In the data rows, the value 128 means zero.
Here are some points:
[ 82  94 140  65 134 188 104  39 157 156 124 113 172 175 134 153 131  54
 176 156 201 112 204 111 170 196  45 178 141  61  99  80]
[143 123 100 106  70 179 192 118  56 158 122 124 161  68 110 100  70 212
  78 216 145 139 121 155 181  52 111 100  61  77  92 224]
[123  72 145 109 132 201 176 103 125 123 117 110 226 104 114 147 100 172
 153 180 144 146 168 146 119 118  76  60 119  71 103 150]
[114  91 122  84 104 184 158 120 144 156 154 100 182 145  92 142 104 137
 151 194 151 121 135 130 167 114  82 139  88  95  99 133]
[160  68  90  45  97 164 147  96 119 148 118 132 221 117 123 131 122 136
 137 189 130 107 141 177 156 109  42 131 103  89 117 121]
[100  90 100  19 111 232  70  55 221 156 156  74 164 185 113 105 154  21
 133 124 190  95 151 139 159 225  41 194 137  63 151  35]
[ 95 137 122 161 143  77  67  98 126 130 159 141  62 155 114 115 154  49
 109 106 136 136 113  76 101 173 156 160 157 126 151  85]
[134 108 165 224 201 145  71 153 186  95 138 126 146 161 114 135 169 106
 128  53 103 136 111  94  16 154 133  90 177 136 167  41]
[131 127 159 192 176  97  58 139 140  76 121 131  78 149 145 151 186 117
  99  29  93 130  77  96  55 154 159 152 199 147 168 114]
[160 123 171 169 133 123 185 243  88 108 138 124 153  64 102 130  97 241
 109 135  77 179 115 173  68  58 170  27 131 172 100 230]
[ 85 145 112 112 113  81 126 101 104 201 130 113  91 143 130 116  93  58
 150 190 165 124 183 116 191 157 116 142  92 113  99 120]
[ 83 202 118 165 136  73 115  54 121 166 121 172  18 170 150 120 135  58
 122 155 158 134 151  74 183 184 184 203 128 139 126  67]
[104 199  98 115 133 113 129  80 123 157  88 158  91 137 142 132 129  30
 111 162 133 127 161 100 198 175 131 177 142 127 102 108]
[108 110  73 102  94 157 112  58 165 167 133 119 127 153 134 100  75  76
 149 164 165  74 160 114 174 127  87 188 122 100 145  78]
[178 125 183 194 200  83  52 211 160   9 121 151 155 148 139 134 166 182
 147   0  84 101  71 146   0 103 133  99 220 198 212 116]
[176 174 118 195 136  36 116 245  67 115 115 157  99  87 133 149 123 134
 119  74  65 149  83 132  75  84 174  69 130 206 114 161]
[139  61 109  87 146 215  81 111 177  80 133  86 224 122 124 142 163 119
 121  73 121 122 106 169  85 144  37 119 163  81 158 115]
[169 114 156 169 161 118 125 177 145 102 123 121 137 130 123 141 111 179
 155  93  90 106 106 139  98  71 149 103 135 162 128 148]
[ 70 167 121 178 165 141  71  21 215 157 117 131  26 204 159 117 157  16
  89 110 155 104 154  83 134 212 159 255 186 128 166  11]
[112 162 140  92  92 105 183 136 125 156 158 121  83  99 138 111  95 175
 125 184 138 150 120 124 186 111 173 134 123 146  97 170]
[ 97 180  77 143  73  22 136  80  39 167 124 146  15 119 140  86 119 118
  66 170 129 123 141 110 213  91 201 186  65 137 141 186]
[ 67 178  99  89 124  76 163  73  93 222 139 129  59 152 135 124  82  89
  99 190 162 127 201 151 215 162 159 206  69 125  99 148]
[153 187 110 199 132   0 118 159  54 148 109 150  24 127 125 120 150 128
 114 193  97 157 120  63 145  82 210 130 103 178  88 167]
[109 159 189 170 181 117  64 164 205 105 151 134  64 162 126 126 177  84
 117  68 122 139 105 102  63 188 186 159 200 173 139  67]
[125  99 120  70 102 181 173  65 112 133 112 132 186 124 135 129 117 117
 144 198 152 129 152 143 183 137  79 126  89  76  89 135]
[122 157 145 118 138 103  97 147 143 126 125 134 105 140 138 131 146 116
 147 149 151 120  91 103 182 135 135 137 127 132 117 132]
[149  88 135  91  98 165 208 183  69 104 125 129 208  61 123 129 103 183
 144 162  96 159 124 178  91 113 110  34 114 126 145 180]
[ 80 167 100 111 100 105 122  91 151 171 132 133  69 140 148 129 116  80
 112 168 146 116 131 109 198 159 143 203 137 133 139 107]
[132  71 122  90  93 212 180 116 152 160 164  75 229  78 136 145  69 175
 180 170 139 160 201 167  87 139  71  50 111  88  89 136]
[171  52 167 141 157 152 148 153 157  83 107 156 215 140 104 168 154 147
 165  98 102 125  67 139  45 108  85  79 160 124 125  89]
[158 107 153 110 130 186 166 146 149 109 144 116 183  95 156 109 107 195
 143 154 119 124 138 180 117 102 113  98 119 128 132 141]
[142 122 106 142 121 121 180 131  59 158 135 133 149  87 126 126  93 207
  88 186 108 142 133 175 136  65 134 100  67 115 117 186]
[127 176 183 138 131 112 183 143 102 168 130 143  84 123 155 118 111 150
 138 139 138 140 162 132 153 137 199  98 101 165  50 147]
[153 116 159  96 121 142 119 174 162  88 144 128 182 133 128 134 151 167
 179 111 162 112 107 137 143 130  97  97 109 129 107 132]
[ 66 120  73  70  65 164 191  56  95 206 149  88 138 100 119 116  56 122
 129 250 172 142 186 115 232 125  93 123  49  51 109 165]
[110 180 136 165 159  55 134 145  96 149 148 155  79 127 131 127 107 136
 148 163 148 146 157 104 116 139 173 117 102 139 107 139]
[164 159 114 113 103  78 185 153  79 133  99 171 146 104 136 143 105 160
 161 156 121 108 114 132 197  71 119 111  82 149  99 157]
[ 65 168 119 177 134 101  68  69 179 163 141 118  26 168 141 125 135  22
 127  96 161 121 168  66 130 225 160 197 171 142 156  42]
[136  71 197  65 147 199 138 142 168  90 164 102 239 126 121 153 146 187
 178 121 160 142 165 174  93 163  58  79 134  93  97 115]
[137 162 115  75  76  92 168 109 102 187 120  98 104 150 137 136  87 135
 176 206 166 133 213 106 215  99 131 143  67 125  16 182]
[164 153 210 140 149 110 189 199  86 131 135 145 124 106 144 130 113 202
 152 112 107 156 130 152 105 112 195  48 105 177  63 162]
[153  84 159 131 178 138  96 219 134  62 141 111 201  90 127 157 133 190
 153  77  82 144  89 166  21 103 102  69 171 141 173 173]
[121  36 139  53 107 200 149 113 195 149 175 103 243 136  97 142 115 101
 209 157 159 128 148 165  98 174  33  87 134  94 118  45]
[137  95 191 111 160 189 117 179 209  97 160 117 178 138 114 133 154 146
 151  95 126 138 111 164  46 173 114 103 173 135 125  90]
[132  76 182  60 150 195 143 215 119  77 149 105 252  94 116 156 148 181
 176 122 146 160 127 182  74 161  64  17 111 103  96 182]
[135 139 130 134 135 130 111 145 102 125 141 118 118 132 127  96 150  90
 151 130 151 150 125  92 108 182 135  63 124 124 119 103]
[ 91 200  75 100  76  96 145  79  98 200 137 120  62 132 161 109  92  80
 126 155 170 118 175 116 220 174 143 176  74 121 118 114]
[ 88 149 143 152 180 121  23 144 169  65 135 147  87 157 150 129 196  58
 109  42 138 111  63  98  79 202 142 178 197 135 219  84]
[176 125 158 173 175 100  63 180 146  84 125 138 130 163 141 132 166 142
 143  37 109 101  99 133  46 122 142 117 151 162 156  98]
[139 201 149 224 156  15 138 187  65  96 109 166  39 118 147 137 119 151
 142 119  96 150  91  54  93  77 226 113 146 190 130 173]
[192 117 129 127 100 117 171 223  73  56 135 138 196  56 127 115 131 253
 125  93  88 158 118 184  54  53 137  28 110 157 121 226]
[172 101  38  61  57  99 208 100  25 193 105 147 170 107 104 114  84 169
 100 244 123 112 146 172 212  27  94 127  13 106  80 214]
[ 75  52  89  51 111 203 133   0 147 193 144 119 192 160 125 136 111  70
 128 163 182  95 178 167 147 198  34 169  92  38 151  58]
[162  96 160  85 161 218 113 165 180  48 108 132 252 129 123 163 174 111
 162  80 119 130 101 154  63 179  54  77 187 114 126 108]
[138 176 105 195 171  68  56 157 128  80 126 145  56 138 167 125 149 139
 108  78  94 108  77  93 118  96 191 184 149 173 203 152]
[101 172 115 169 135 110  71 137 148 155 135 118  51 144 130 121 138  58
 113 117 141 127 137  96 133 157 167 180 128 141 122 112]
[ 82 187  86 175 153  77  83  62 148 170 124 147  18 179 133 138 107  34
 124 142 136 107 140  58 164 135 174 246 136 142 151  77]
[157 165 125 164  93  69 181 202  33 109 124 163  82  48 137 103 108 195
  96 166  67 161  77 127 147  56 204  53 104 174 128 223]
[ 97 122  88 100 147 175  67  67 151 183 140  86 126 169 117 122 127  51
 100 143 160 113 164 122 133 169  84 199 125  82 126  80]
[134 138 107  63 113 140 205 149 101 145 153 128 159 109 106 123  99 150
 134 184 124 155 117 153 140 110 121  94  83 120  97 157]
[121 117 155 176 158 156  96 123 154  97 131 133 118 155 110 138 173 116
 120  43 126 132  85  94  80 157 130 125 161 126 151  75]
[110  79 140 102 154 227  52 107 228 104 124 108 174 161 112 130 161  71
 133  75 148  95 111 142 116 171  64 169 191 101 174  56]
[182 141 115 127 101  75 182 207  39 109 130 140 158  79 112 128 104 218
 132 151  94 150 104 146 133  34 152  49  76 149 111 225]
[130 132  78 103  80  51 229 123  17 172 132 146 123  78 124 146  87 198
 113 214 110 148 130 150 170  66 157 100  47 117 109 217]
[103  89 129  85 147 195 147  92 173 158 160 122 214 119 131 113  81 112
 177 149 151 107 162 166 108 175  65 112 122  87 141  62]
[ 89 167 129 143 166 174  42  86 202 157 141  91  67 184 163  97 162  11
 114 102 165 113 166  88 110 242 152 196 157 123 120  32]
[ 95  96 122  88 120 191 138  59 178 130 134 106 182 161 125 122 103  97
 174 129 176 102 207 139 151 179  65 152 138  85 152  64]
Here are 40 more points, each followed by its number:
[ 99  75 100  14 119 226 102  67 164 158 146  96 186 160 121 131 135  62
 140 168 172 116 128 141 129 200  33 168 146  53 149  75] 0
[106  85  66  54 101 199 156  80 115 124 130  93 208  93 116 129 105 132
 121 216 150 139 144 147 183 115  47 116  86  55 138 163] 1
[117  64 128  76 121 213 110 126 187 111 156  93 228 127 118 120 130 119
 163  94 159 112 163 173  81 181  45 111 147  92 173  78] 2
[ 86 183 118 160  95  84 103  51 180 169 123 126   0 164 133  94 133  82
  78 130 146 101 148  87 225 126 200 249 134 145 117 116] 3
[109 171 107 191  92  55 165 129  92 191 147 123  56  95 137 135  72 143
 138 172 117 172 185  95 125 108 188 106 106 147  86 151] 4
[ 99 178  87 166 155  50  86  50 130 148  95 186  45 185 145 133 135  41
 113 133 139  84 126  95 183 130 146 247 138 138 169  64] 5
[106 156 143 190 114  79 113  98 110 117 106 136  47 130 149 109 157 119
  84 121 120 133 135  95 169 125 184 145 132 135 131 140] 6
[ 94 179 110 135 125  67 128  82 146 199 123 131  51 140 150 123  97 102
 117 147 132 117 184 122 165 153 164 197 124 143 118 101] 7
[133 136 147 165 111  12 175 187  93 145 155 157  95 109 110 152 110 140
 162 136  96 160 109 122 114  99 178  72 104 188  98 133] 8
[145 147 150 161 114  97 112 189 136  80 128 139  71 131 121 111 177 127
 105  82  98 142  59  99 102 114 189 114 161 162 129 156] 9
[151 176 138 130  91  54 193 215  58  71 143 156 114  57 137 124 124 227
 121  97  95 168  65 142 120  73 196  36 103 170 131 238] 10
[186  66 152 114 161 217 139 224 149  86 137 128 255 105 101 142 121 169
 170 129  93 130  70 176  48  89  75  57 150 145 147 120] 11
[120 118 187 127 207 141  73 172 188  97 147 111 124 183 125 142 174 109
 129  26 131 132 126 161  44 199 129 156 180 147 152 104] 12
[127 192 135 204 130 112  87 139 102 110 104 145  47 122 131 106 144 150
  52 106 130 129  88  81 130  99 194 152 142 133 139 167] 13
[170 121 177 177 145  50 140 201  89  70  94 168 118 124 112 155 171 180
 135 105  76 135  78 118  95  68 171  74 134 173 103 194] 14
[184 132 159 202 144  86 156 206 134  59 128 164 134 107 129 131 136 204
 142  71  72 125  85 130  45  67 182  72 135 189 145 137] 15
[164 105 130  98  91 108 203 153  92 154 115 120 171  94 121 112  72 225
 136 189 109 112 185 185 182  27 128  81  67 147  89 196] 16
[121 113 149 147 174 167  73  96 204 115 113 118 137 158 141 124 148  90
 149  83 134 103 169 132  87 186 100 172 183 132 158  67] 17
[ 89 174  36 136  96 101 156  86  88 218 138 122  99 112 135 125  37  74
 121 195 133 121 179 129 183 105 120 179  82 118 135 122] 18
[ 98 144 206 162 162 165  49 105 185  60 114 121  81 177 147 138 204  48
 157  47 167 135 121  44 118 226 150 162 225 135 127  63] 19
[168  95 137 102  89  87 229 180  35 116 109 157 194  77 100 152 110 224
 151 199 106 150 126 161 163  35 117  37  65 128  68 242] 20
[170 121 148 206 188 147  98 248 146  79 139 112 157 121  97 141 132 118
 138  76  88 135  65 118  16  97 145  63 152 169 148 129] 21
[103 121  46  53  62 141 229  70  61 194 138 124 198 100 107 148  40 142
 156 232 162 140 193 152 201  83  64 121  30  73 110 157] 22
[154  97 176 122 155 172  91 171 208  59 136 116 167 141 116 144 167 154
 139  63 110 115  76 137  59 120 101 122 169 115 145 106] 23
[139 144 128 129  88 151 187 112  76 124 115 114 141  73 156 120  96 209
 105 152 133 136 133 122 175  83 145  74  83 100  89 193] 24
[129 155 118 112 110 142  90  94 146 147 136 119  81 168 142 103 155  66
 128  97 163 118 122  87 163 174 138 165 120 117 117  79] 25
[122 139 155 206 134 122  51 101 182 104 131 129  60 181 129 118 184  88
 107  21 138 104 108  64 111 149 165 171 177 144 158  58] 26
[102  89  97  90 123 176 115  79 138 146 138 114 139 146 117 135 132 104
 103 145 149 115  97 135 161 126  88 178 121  88 156 122] 27
[ 86  81 139  73 145 228 112  79 164 137 155  90 162 169 103 130 151  67
 139 134 170 137 138 101  96 218  82 136 164  75 134  80] 28
[115 184 115 136 117 108 110  50 195 129 110 152  73 179 160 118 132  69
 149  57 157 105 146  80 138 171 136 203 170 134 129  35] 29
[109  37 109  49 146 255 107  85 229 110 155  71 248 153 113 137 125  91
 155 126 153 112 146 175  66 191  17 152 167  70 180  62] 30
[106 163 116 135  99  68 142  95 154 190 114 144  37 166 124 136 118  63
 123 158 133 122 151 102 147 138 170 206 150 148  70 108] 31
[133 149 121 158 110  88 135 163 100 129 161 150 122  97 136 117 122 154
 133 122 131 133 125 144 124 119 160  99  85 155 144 111] 32
[159 125  75  85  77 105 212 130  23 167 118 153 171  65 139 136  85 204
 124 219 103 141 128 152 181  52 104  79  72 101 112 207] 33
[130 143 201 158 136 119 121 155 119  59 114 145 108 128 129 136 179 131
 148  85 132 154 101  81 129 150 174 102 180 160 108 131] 34
[169 141 160 185 145  41 141 192 109 126 103 161  90 131 115 157 140 144
 138 130  73 145  95 113  96  82 181  84 136 178  74 156] 35
[152 181 151 141 120  46 111 197  97 128  99 137  68 127 147 127 138 153
 118  65 111 137 138 146 126 117 176 115 140 194 107 179] 36
[115 125  91 133  94  65 190 106  85 164 130 141  92 105 122 137  73 151
 132 194 106 117 126 129 190  46 146 152  85 140 127 172] 37
[169 118 123  76  84 150 202 124 155 104 128 141 210 110 148 132 100 193
 170  94 127 119 144 165 117  93  85  90 121 120 108 127] 38
[123  42 117  32 114 206 146 125 158 140 158 109 255 136  91 160 119 109
 183 140 161 140 160 191  86 168  11  93 132  80 130  81] 39
Which two of these numbered points are nearest to each point below, ignoring the 3 directions in which the first points spread most? Their numbers follow each, nearest first.
[165  78 179 140 157 179  78 142 225  50 118 112 208 167 116 154 160 145
 187  25 124 100 140 127  49 135  73 109 186 125 128  76] > 16 29
[170 130 156 191 131  81 127 228 109  91 125 126  93 104 110 126 144 167
 114  86  74 148  67 118  80  79 183  54 139 173 122 168] > 9 25
[126 133  54  37  80 139 183  66  93 185 132 132 179 102 144 121  82 127
 136 248 146 108 154 162 218 117  70 148  59  74 106 138] > 33 0
[119  95 124 146 178 153  25 104 181 147 150  79 137 171 110 122 154  61
 134 116 165 107 153 102 113 176  75 147 149 103 135  62] > 21 2
[202 135 117 176 115  33 124 202  55  88  86 164 108 125 115 132 151 182
 106 102  73 119  83 140 112  30 179 101 101 180 119 217] > 14 20
[ 99 118 168 203 170 107  34 133 167  85 111  90  73 178 114 136 166  60
 156  28 134 136 152  70  36 193 149 118 215 147 164  94] > 4 28
[ 75 208 134 159  87  58 153  70  67 159 111 152   8 125 144 115 123  84
 116 182 152 154 162  58 248 142 211 176 115 146  77 151] > 34 19
[146 120 187 158 187 136  94 194 141  55 150 120 121 154 105 147 181 131
 136  43 113 160  66  90  14 158 161  80 194 154 146 137] > 28 9
[157  99  94  93 130 116 198 196  66 138 134 146 226  68 116 148  71 177
 153 178  87 125  91 199 114  57  82  45  67 126 149 174] > 18 22
[171  92 154  92 121 208 109 147 167  86 137 111 184 150 127 124 180 123
 156  66 137 112  84 125  91 155  90  85 140 113 114  90] > 25 9
[ 80 183 139 151 111  85 152  88  76 184 128 147  55 130 128 120 103 101
 110 181 157 152 164  86 222 133 178 137  91 127  82 142] > 34 6
[149 128 186 108 143 111 120 221 135  94 119 127 148 110 133 146 142 166
 162  87 118 138 127 159 108 142 143  67 148 170 100 183] > 36 12
[159 112 195 183 182 144  57 142 185  20  92 140 108 161 150 147 207 106
 157   9 100 119  64  77  28 154 146 141 246 161 162  87] > 14 20
[138 212  91 140  98  68 178 143  55 154 112 154  44 111 141 108 126 122
 106 154 117 157 111  92 186 104 204 128  84 162 103 173] > 25 9
[ 92 138 142 148 160 186  21  46 191 146 113 107  77 192 137 110 169  31
  99  90 180 115 135  65 157 213 114 205 156  82 127  41] > 13 24
[100 169  89 146 160  84  66  29 157 141  94 180  69 198 156 127 147  28
 114 111 155  74 124  96 179 160 127 255 151 127 182  41] > 5 33
[119 129 121  55  86 168 180 142 108 102 149 125 179  94 129 119 114 173
 131 129 148 139  99 153 142 123 105  86 117 106 136 175] > 10 9
[145   2 155  53 140 252 119 121 200  84 142  91 255 139 107 156 121 163
 191 118 135  99 104 174  77 114   6 105 166  83 163 110] > 37 27
[125  75 123  40 134 255 105 122 181 103 138  90 236 124 114 130 154  97
 133 126 149 131 108 167 111 196  25 117 157  75 145 105] > 0 1
[111 110  72  29  81 197 182  44 140 180 115 134 210 135 130 136  86  95
 170 195 188  84 168 146 238 140  27 163  76  70 101  84] > 5 33
[ 88  61 112  17  73 255 133   0 240 171 143  78 171 170 115  99 113  96
 129 174 201  80 185 159 218 160  42 226 132  63 115  71] > 3 23
[118 143 140  97  96 140 172  99  64 191 125  96 117 103 117 109  97 157
 121 215 156 168 208 114 209 125 130  78  86  91  35 201] > 19 28
[127 171  99 161 139  34  74 165 140 149 112 146  63 158 128 146 141  63
 129  85 102 113 131 112 119 124 156 178 140 172 130 108] > 39 35
[157  79 182  68 122 153 186 217 102 116 154 102 196  87 112 131 121 211
 150 158 112 166 117 204  92 120 114  18 106 134  90 210] > 12 28
[154 172 108 153 122  63 183 149  57 110 110 163 127 104 127 132  96 170
 135 135 105 136 137 141 142  56 158 104  73 157 126 187] > 22 15
[126  31 154  76 117 255 129  79 188  85 126  91 244 120 132 110 153 139
 133 129 154 116 135 165 131 160  40  87 143  53 143  98] > 6 24
[162 172 172 187 135 130 118 157 114  73 102 127 100  93 164 128 146 187
 112  70 117 137  95  92 115 104 182  86 146 144 116 169] > 24 6
[ 87 242  94 169  87  65 133  37  73 184  99 140   0 121 175 103 102  96
  80 174 160 125 167  46 255 123 214 198  88 119  93 154] > 24 6
[ 83 171  74 128  75  92 162  79  88 207 155 138  85 107 147  89  80 103
 110 203 170 128 179 133 228 139 153 170  51 121 119 115] > 32 2
[170 176 102 118  71  54 235 144  86 125 122 161 139  87 141 127  76 225
 152 124 109 144 138 150 152  51 159  72  77 148  96 176] > 38 29
[132 124 131 110 108 190 200 142 103 153 149 107 167  86 100  95  73 149
 121 182 121 142 147 174 145 102 116  81 107 135  94 147] > 11 21
[121  78 110  42  89 190 205 109 143 183 133 113 211 111 100 142  94 123
 147 214 140 133 163 180 144 128  69 125  91  87  73 121] > 31 35
[165 194 123 223 112  27 173 165  94 113 114 171  46 108 143 116 110 170
 127 104  79 123 123 107 110  64 233 124 108 202 125 144] > 15 38
[134 155 101 170  98  81 179 130 115 145 127 153 100 112 141 114 101 149
 129 151 110 117 136 119 144  81 174 135  95 150 130 125] > 15 37
[143 141 118 169 135  72 112 168  80  99 127 151  81 116 119 141 138 155
  89 109  80 141  52 117 126  68 176 133 118 159 153 187] > 27 1
[166 148 120 127 111  96 232 181  49  93 119 160 198  82 121 143  88 227
 149 144  92 149 128 176 125  42 125  46  58 146 117 207] > 22 15
[138  45  49  48  92 208 168 113 144 172 134  88 248 113 113 130  52 106
 168 207 129  90 146 192 147  84  18 118  62  84 131 124] > 18 11
[113  68  99  76  58 212 165  39 138 169 140  96 188 129 107 110 100 142
 131 168 180 106 158 139 200 122  67 139  83  66 112 100] > 26 6
[ 90 202 110 166 110  33 135  90 118 210 105 154   0 153 127 132 120  47
 102 171 116 133 171  90 186 144 204 224 121 169  71 106] > 31 35
[168 113 141 104 108 134 230 166  41 136 144 147 192  79 124 124 109 234
 146 182 133 163 143 169 110 105 135  17  39 113  76 184] > 32 28
[ 90 177  80 127 132 101  87  64 126 161 142 121  70 159 138 109 125  83
 110 125 177 113 168  97 194 162 130 204  86 103 157 105] > 2 32
[140  77 138 128 147 150 105  72 172 130 108 146 146 173 129 136 145 135
 131 104 129  79 143 138 119 120  99 166 144 117 140  77] > 16 5
[115 174 119 180 120  35 148 109 109 189  96 160  33 141 125 138 114  88
 118 191 115 137 143  75 171  97 189 161 107 150  64 131] > 35 31
[ 70 123 132  60 131 230  70  55 208 103 151 101 137 170 140 111 157  43
 134  69 195 115 113 104 131 235  84 184 193  82 180  55] > 10 9
[107  97 102  62  89 176 202  88  50 182 135 111 174 112 101 124 102 105
 130 230 166 158 156 140 170 138  98  73  64  73  76 164] > 28 0
[112 171  75 148 115  73 180 100  55 161 118 165 115  76 143 135  75 162
  92 229 111 131 137 134 195  63 150 145  62 113 124 182] > 33 1
[156  70 161 142 114 170 107 164 160  59 147 119 177 126 122 120 167 185
 143  54 124 118  97 140  71 105 116  81 141 128 171 116] > 26 6
[186  88 158  77 151 225 141 179 137  47 119 123 199 111 135 139 173 172
 122  60  74 142  72 162  30 150 102  83 175 137 161 139] > 0 9
[144 207 157 215 140  77 100 145  95  85  95 142  35 110 170 119 145 162
  99  70 111 142 102  59 134 109 216 113 148 156 116 164] > 24 6
[ 89 109 131 143 169 188  40  37 222 149 113 111 119 201 141 129 137   8
 141  88 164  76 166  86 133 208  87 208 184  93 145  22] > 17 20
[186  85 197 166 152 131  61 217 161  47 121 118 145 153 118 111 200 157
 139  35  98 110  77 128  52 109 149  90 189 171 144 135] > 9 25
[167 172 173 214 186 123  70 179 138  71 100 157  82 151 140 114 182 123
 101  42 107 113  66  79  86 144 191 126 178 172 157 100] > 25 24
[101 158 154 163 182 100  37 103 220 133 129 127  48 203 158 137 159  65
 126  43 133 103 151 100  82 208 151 225 198 164 167  34] > 7 17
[159 108 141  91 153 200 123 157 140  70 119 117 157 123 139 142 166 134
 111  69  88 138  86 143  62 169 126 108 176 136 155 123] > 0 9
[109 148  93 133 102 121 141  88 102 171 138 128  95 110 144  91  98 128
 103 170 145 119 153 132 195 118 146 135  55 121 127 123] > 32 2
[113 170 148 177 127  43 138 129  85 170 133 147  39 139 112 137 128 110
 130 182 127 160 140  69 171 131 199 110  94 147  64 144] > 35 20
[ 82 121  65  67 110 139 164  83  89 193 141 107 154  91 131 129  55 127
 124 232 144 141 178 161 185 117  91 155  77  88 136 170] > 30 18
[123 178  98 177  79  28 112 100 127 148  92 146  18 143 125 112 148 125
  89 135 115 125 155  77 184  86 201 205 141 159 118 146] > 3 23
[115 184 102 182 148  57  88 137  94  94 114 131  48 120 125 124 161 104
  93 117 102 158  97  67 142 118 177 143 145 142 163 153] > 1 33
[119 151 104  76  74 161 168  94 110 176 160 100  95 111 113  93 102 164
  74 180 149 143 157 150 203 108 135 154  82 112 112 165] > 3 23
[156 166 184 198 167 133  71 154 137  52 100 135  81 123 163 118 172 151
 117  35 112 126  85  69  86 134 183 103 180 153 131 133] > 24 6
[142 209 103 182 128  24 177 137  45 121 111 174  74 107 137 134 102 161
 123 139 102 136 139 117 163  64 192 128  74 168 119 185] > 22 15
[148 115 224 205 179 143  76 185 133  18 108 136 124 125 119 143 204 157
 131   0 101 161  89  94  16 152 168  58 217 158 152 142] > 19 34
[165 135 177 216 171  95  82 161 169  51  81 153 129 146 150 152 146 146
 155  13  89  98 108 119  54  77 151 127 204 191 155 113] > 16 17
[120 153  72 160 104  68 166 112 116 161 119 160  93 122 123 119  84 106
 112 164 117 119 144 125 135  88 141 166 109 146 149 111] > 22 15
[140  91 161  78 104 194 161 118  92 155 144  81 176 109 113 118 115 180
 142 183 156 160 180 132 169 133  92  48  97  89  55 187] > 19 28
[174  61 132  81 135 195 145 203 120  32 141  96 255  71 106 143 152 214
 147 130 102 149  80 171  58  93  62  15 126  95 163 186] > 1 0
[ 95 197 116 183 153   4 103 106  82 146 128 146   1 144 128 138 142 118
  99 149 124 147 139  70 173 117 210 185 118 150 128 156] > 20 14
[143 155 192 194 179  54 102 243  48  65 149 123  86  92 104 131 176 208
  91  79  77 185  83 121  30 106 196  40 151 169 143 224] > 28 12
[139 154 137 167  92  50 151 171 100 122 117 131 101 110 124 137 114 150
 163 144 110 144 141  94 158  76 165  92 110 169  94 168] > 20 35
[139  44 155  84 171 185 103 114 158  72 133 113 203 149 111 157 160 189
 153  90 145 118  92 146  66 119  64 138 157  91 181 138] > 27 23
[108 168  98 174 107  87 139  46 143 184 116 175  59 158 144 115 116  61
 120 197 138 111 143  70 188 115 167 216 115 131 113  61] > 15 37
[149 211 158 226 127  50 126 170  74  85 101 151  34  89 165 120 143 188
  94  76  95 143  91  74 145  81 232 101 134 175 114 188] > 24 6
[120 126 187 168 184 130  61 147 135  83 125 135  91 163 117 131 201  50
 131  59 129 157  85  69  54 200 165  99 185 135 135  99] > 28 34
[ 75 144 148 192 188 117  21  83 174 139 146 119  35 199 125 116 170  21
 102  83 156 116 113  61  92 211 161 198 182 133 167  45] > 28 0
[160 147  94 121 110  89 194 192  73 124 124 145 168  76 136 135  79 175
 133 126  86 140 131 196 114  75 132  80 101 171 149 161] > 18 2
[179  81 128  94 164 185  99 184 183  80 113 103 208 138 142 145 128 155
 168  69 100 100 103 160  32 122  74 117 177 142 163 110] > 30 17
[ 89 177  49  64  58 100 193  78  80 150 148 122  94 103 142  92 101 108
 102 189 150 146 142 130 200 131 136 151  81  97 148 177] > 10 2
[ 93 138  66  32  79 161 177  83 107 134 154  99 156 112 136 102 107 109
 124 186 165 145 136 139 174 153  88 123  85  70 150 163] > 10 0
[104 121  83  97  94 131 161 110 137 176 160 115 126 137  99 116  92  85
 145 167 154 123 154 141 171 148 109 124  58 104 124  96] > 32 2
[ 97 148 137 139 164 117  79  88 199 159 131 121  80 181 153 139 136  74
 138  91 141 105 170 120 115 190 137 203 166 136 141  62] > 7 17
[116 142  84  91 102 125 206  82  62 169 144 140 136  72 147  93  84 150
  87 227 118 149 149 176 159 118 129 125  94 119 142 156] > 30 33
[106 214  60 164 110  75 138  95  89 187 114 145  10 116 154 111 100 119
  51 167 114 118 133 112 198 100 202 217  80 150 127 166] > 30 27
[142  86  65  16  42 154 178 131  91 205 156  88 163  87  99 118  75 199
  89 205 142 124 128 206 215  80  83 120  38  96 109 210] > 27 23
[ 92 132 128 125 117 130 163 109  97 179 153 104 103 112  87 118  90 130
  99 180 136 150 129 122 172 112 142 125 112 115  96 172] > 28 9
[131 130 161 149 164 167  46 169 201  98 145 105 103 157 138 103 157  80
 121  15 127 108 118 129  49 204 145 151 203 178 178  57] > 2 36
[150  95 167 110 145 171 156 200 117 101 144  99 191 103 104 128 121 194
 134 121 114 143 117 178 101 106 109  51 107 131 108 188] > 12 2
[137 101 165 127 151 189  98 146 178  91 125 115 174 126 102 156 149 158
 127  98 128 135  77 135  99 121 100 119 152 108 125 130] > 23 27
[101 111 136  39 137 227 137  81 135 160 127  97 174 162 122 143 124  71
 154 170 175 136 163 130 159 202  55 147 134  73  91 107] > 28 0
[117  99  95  71 111 205 158 101 141 193 148  99 188 121 137 104  92 104
 140 209 154 110 172 159 159 156  80 119  86  86  87 105] > 11 21
[118 151  90  90  91 183 198  65 123 193 122 131 145  91 137 114  75 118
 118 226 142 133 155 140 221 118 108 146  74  93  77 120] > 11 15
[ 85  29 128  47 137 240 140  75 159 137 169  98 232 120 120 123 104 116
 148 189 158 123 121 172 109 184  38 121 144  63 191  79] > 30 0
[109 114  66 115  63  74 218  79 103 248 135 156 111  95  97 130  55 128
  98 255 114 120 117 152 216  76 125 163  49 117  87 122] > 37 11
[121 124  99 157 140 104 105  90 156 132 119 145  88 145 119 135 136 119
  99 143 112 105 115 109 135 104 149 199 144 135 165 110] > 37 27
[160 100 118 114  57 128 251 149  42 120  97 136 197  40 129 133  92 241
 131 222  91 165 135 154 157  27 132  29  78 110  71 244] > 6 24
[169  54 164  81 136 211 144 146 179  51 133 121 237 137 104 142 176 198
 155  84 123 127  77 164  70 117  70 102 148 103 146 118] > 23 27
[176 101 158 123 133 130 142 177 114 104 118 127 155 120 114 124 141 214
 117 124 109 124 100 162 114  73 132  92 113 141  91 191] > 23 3
